-0.124  -0.161  -0.184  -0.136  -0.132   0.206
-0.153   0.050   0.202   0.199  -0.142   0.177
-0.112   0.196   0.188   0.195  -0.115   0.205
-0.161  -0.138   0.164   0.186  -0.209   0.201
-0.001   0.192   0.196   0.205  -0.162   0.191
-0.148  -0.137  -0.155  -0.146  -0.198   0.198
-0.148   0.200   0.192   0.184  -0.117   0.192
-0.164  -0.146  -0.145   0.157  -0.140   0.184
-0.153  -0.158   0.206   0.185  -0.193   0.200
-0.144   0.202   0.196   0.195  -0.046   0.188
-0.148  -0.170  -0.149   0.178  -0.179   0.232
Rows and columns are numbered from 0.
The entry in row 2 and column 2: 0.188
Find the entry at row 2, column 0.
Answer: -0.112
Find the entry directly above -0.170.
Answer: 0.202
Find the largest entry.
Answer: 0.232
The entry at row 0, column 1 -> -0.161
The entry just left of the smallest entry -> 0.186
Find the entry directly below the smallest entry.
Answer: -0.162
Find the entry in row 0 and column 2.
Answer: -0.184
The entry just left of -0.115 -> 0.195
The entry in the top-left corner: -0.124
The entry just right of -0.132 is 0.206
Find the entry directly below -0.117.
Answer: -0.140
The entry in the bottom-left corner is -0.148
Find the entry at row 1, column 0.
Answer: -0.153
Find the entry in row 1 and column 1.
Answer: 0.050
Find the entry in row 2 and column 1.
Answer: 0.196
The entry just right of -0.193 is 0.200
The entry directly above the smallest entry is -0.115
The entry just right of -0.155 -> -0.146
Find the entry at row 1, column 2.
Answer: 0.202
The bottom entry of the column that holds the smallest entry is -0.179
Find the entry just left of -0.117.
Answer: 0.184
Find the entry directly below -0.145.
Answer: 0.206
Find the entry just right of the smallest entry.
Answer: 0.201
The entry directly above -0.158: -0.146

Read these off the array that follows.
1) Find the smallest entry in the first column.
2) Find the bottom entry of the column that holds the smallest entry.
3) Find the entry directly below 3760.
4) Find the entry in the bottom-left corner.
3925  5979  3760  3051  2500
8511  5773  8397  7922  8940
1) 3925
2) 8940
3) 8397
4) 8511

x =
[+0.17 +0.01 -0.12 -0.16 -0.11 -0.12 -0.15 -0.08 -0.12 +0.05 -0.14 -0.09 +0.01 -0.04]
[-0.04 +0.13 -0.20 -0.15 +0.01 -0.23 +0.06 -0.17 +0.12 +0.12 +0.05 +0.13 +0.70 -0.08]
[-0.13 -0.03 +0.02 -0.08 +0.04 -0.16 -0.07 -0.27 -0.15 +0.12 +0.12 +0.08 +0.04 +0.11]
[-0.06 +0.11 -0.05 -0.35 +0.04 -0.32 -0.14 -0.04 +0.01 +0.13 -0.08 +0.12 +1.75 -0.17]
[+0.06 -0.24 +0.27 -0.29 +0.05 -0.08 +0.09 -0.02 -0.03 +0.15 +0.48 -0.02 +0.53 -0.34]
[+0.00 -0.04 -0.12 +0.03 -0.08 -0.11 -0.04 -0.13 +0.02 -0.01 +0.09 -0.21 -0.31 -0.11]
[-0.21 -0.13 -0.05 -0.05 +0.21 -0.20 -0.01 +0.20 -0.08 +0.09 +0.05 -0.08 -0.16 -0.03]
[-0.20 -0.22 -0.01 +0.08 +0.03 -0.12 -0.06 -0.35 -0.02 -0.02 +0.03 -0.04 -0.87 +0.22]
[-0.09 -0.09 +0.06 +0.05 -0.06 +0.06 +0.20 -0.03 -0.12 -0.21 +0.20 -0.07 +0.08 +0.07]
[+0.04 -0.24 -0.23 -0.03 -0.11 +0.13 -0.33 -0.22 +0.18 -0.12 +0.12 -0.01 +0.28 +0.22]
[-0.11 +0.06 +0.09 -0.12 +0.04 -0.11 +0.01 +0.04 +0.07 +0.24 +0.12 -0.08 +0.16 -0.40]
[-3.32 -0.31 +5.28 -1.28 -0.69 -0.12 +1.24 -1.52 -2.26 -0.32 -3.65 -1.63 -0.19 +1.50]
Which number is the second entry from the end, reading row by row?
A: -0.19
Which number is the second entry in reading order?
A: +0.01
The maximum -> +5.28
Which number is the bottom-right entry?
A: +1.50
The entry in the top-right corner -> -0.04
The entry just right of the largest entry: -1.28
Which number is the smallest entry in the last row?
A: -3.65
Which number is the largest entry in the first row?
A: +0.17
Which number is the entry directly below +1.75?
A: +0.53
The third entry on the main diagonal: +0.02
The second entry on the main diagonal -> +0.13
Which number is the first entry in the row that holds the largest entry?
A: -3.32
The entry directly above the largest entry is +0.09
Which number is the entry just right of +0.28?
A: +0.22
The third entry on the diagonal from the top-right corner is +0.08
Which number is the second entry on the diagonal from the top-right corner?
A: +0.70
The top entry of the column that holds the largest entry: -0.12

arr =
-2.16,-1.94,-1.00,0.02,1.05,1.65,-2.04,1.80,1.12,-0.18,-0.82,-1.64
-1.27,0.84,0.55,-1.26,0.29,0.88,0.92,-0.29,1.12,0.38,-0.82,1.15
Indices start at 0.
Give the bottom-right entry.
A: 1.15
The entry in the top-left corner: -2.16
Give the entry in row 1 and column 0.
A: -1.27
The entry in the top-right corner: -1.64
Give the entry just left of 0.29.
A: -1.26
The entry at row 1, column 1: 0.84
The entry at row 0, column 1 is -1.94
The entry just left of -0.29 -> 0.92
Give the entry at row 0, column 2.
A: -1.00
The entry just right of 1.65 is -2.04

[[+1.52, +0.78, -0.65, +0.38, -1.53, +0.09],
 [+2.99, -0.58, -0.73, +5.06, -0.31, +0.08],
 [+7.29, +0.22, +0.05, +2.07, +1.21, +1.89],
 [-3.28, +3.10, +1.55, -1.77, -2.67, -1.88],
 [+3.29, -3.09, +2.88, -0.30, -1.80, +3.58]]
Report the top-left entry.
A: +1.52
The entry directly above the smallest entry: +7.29
Report the top-right entry.
A: +0.09
The first entry of the smallest entry's row: -3.28
The entry just right of +2.99 is -0.58
The entry just right of the smallest entry is +3.10
Report the largest entry in the last row.
A: +3.58
Report the second entry on the diagonal from the top-right corner.
A: -0.31
The 2nd entry, reading row by row: +0.78
The 3rd entry on the diagonal from the top-right corner is +2.07
The entry just right of +1.55: -1.77
Report the entry in the bottom-left corner.
A: +3.29
The smallest entry in the last row is -3.09
Report the fifth entry in reading order.
A: -1.53
The entry just right of +7.29 -> +0.22
The 2nd-last entry, reading row by row -> -1.80
The fourth entry from the end, reading row by row: +2.88
Report the entry just left of -1.53.
A: +0.38

X =
[[-1.52 -1.40 +0.94 -0.03 -0.75 -0.90 +0.39 -1.08 -0.47 +0.53 -0.37 +0.65
  -0.35 -0.25 +0.03]
 [-1.31 -0.86 +0.84 -0.28 -1.01 -0.54 +0.01 -0.70 +0.03 +0.39 -0.34 +0.37
  +0.00 +0.44 +0.40]
 [-2.81 -1.17 +1.01 -0.51 -0.25 +0.22 +0.42 +0.22 -1.69 +1.44 -1.09 -0.49
  +0.63 -0.67 +0.02]
 [-4.03 -1.92 +0.72 -1.11 -0.63 +1.03 +0.23 +0.11 -1.41 +0.66 -0.64 -0.18
  +1.07 -0.34 +0.24]
 [-1.88 -1.15 +0.68 -0.16 -0.84 -0.35 -0.14 -0.79 +0.40 +0.15 +0.05 +0.70
  +0.27 +0.96 +0.59]
 [-1.85 -0.93 +0.53 -0.04 -1.88 +0.15 -0.72 -0.58 +0.07 -0.73 -0.85 +0.44
  +0.15 +0.53 +0.97]
 [-4.25 -2.88 +1.07 -1.21 -0.83 +0.60 -0.20 -0.34 -0.02 +2.21 +0.49 -0.42
  +1.33 +1.76 +0.46]
 [-1.21 -0.52 +0.87 -0.09 -0.60 -0.11 +0.10 -0.34 -0.38 +0.43 -0.38 +0.46
  +0.34 +0.27 +0.72]
 [-0.89 +0.69 +3.22 -0.93 -0.41 -0.44 -0.08 -1.79 -1.99 -0.01 -0.88 +0.95
  +2.47 -0.62 +5.95]
 [-0.74 -1.81 +1.73 -1.51 -2.12 -1.63 -0.15 -1.25 -0.14 -0.35 -0.91 +1.05
  -1.36 -0.22 +0.00]
 [-4.23 -1.73 +0.93 -0.39 -0.64 +0.44 -0.28 +1.41 -2.57 +0.99 -1.28 -0.43
  +1.07 -0.51 -0.32]
 [-0.79 -1.45 +0.52 -0.03 -1.07 -0.80 -0.29 -1.38 -0.77 +0.12 -0.41 +1.21
  -0.38 +0.04 -0.18]
 [-3.05 -0.91 +1.36 -1.31 -0.53 +0.45 +0.81 -0.58 -0.19 +1.22 -1.07 -0.54
  +0.92 +0.67 +0.96]
 [-2.96 -1.93 +0.97 -0.94 -1.13 +0.39 +0.21 -1.52 +0.96 -0.56 -0.30 +0.70
  -0.23 +1.20 +1.10]]
The entry just left of -1.69 is +0.22
What is the entry just right of -0.75? -0.90
What is the entry just right of -0.08? -1.79
The entry just left of the largest entry -> -0.62
What is the entry just right of -0.88? +0.95
The entry just right of +0.07 is -0.73
What is the entry just left of +1.10? +1.20
What is the largest entry? +5.95
What is the entry just left of -0.53? -1.31
What is the entry just right of -1.51? -2.12
The entry just left of +0.21 -> +0.39
The minimum -> -4.25
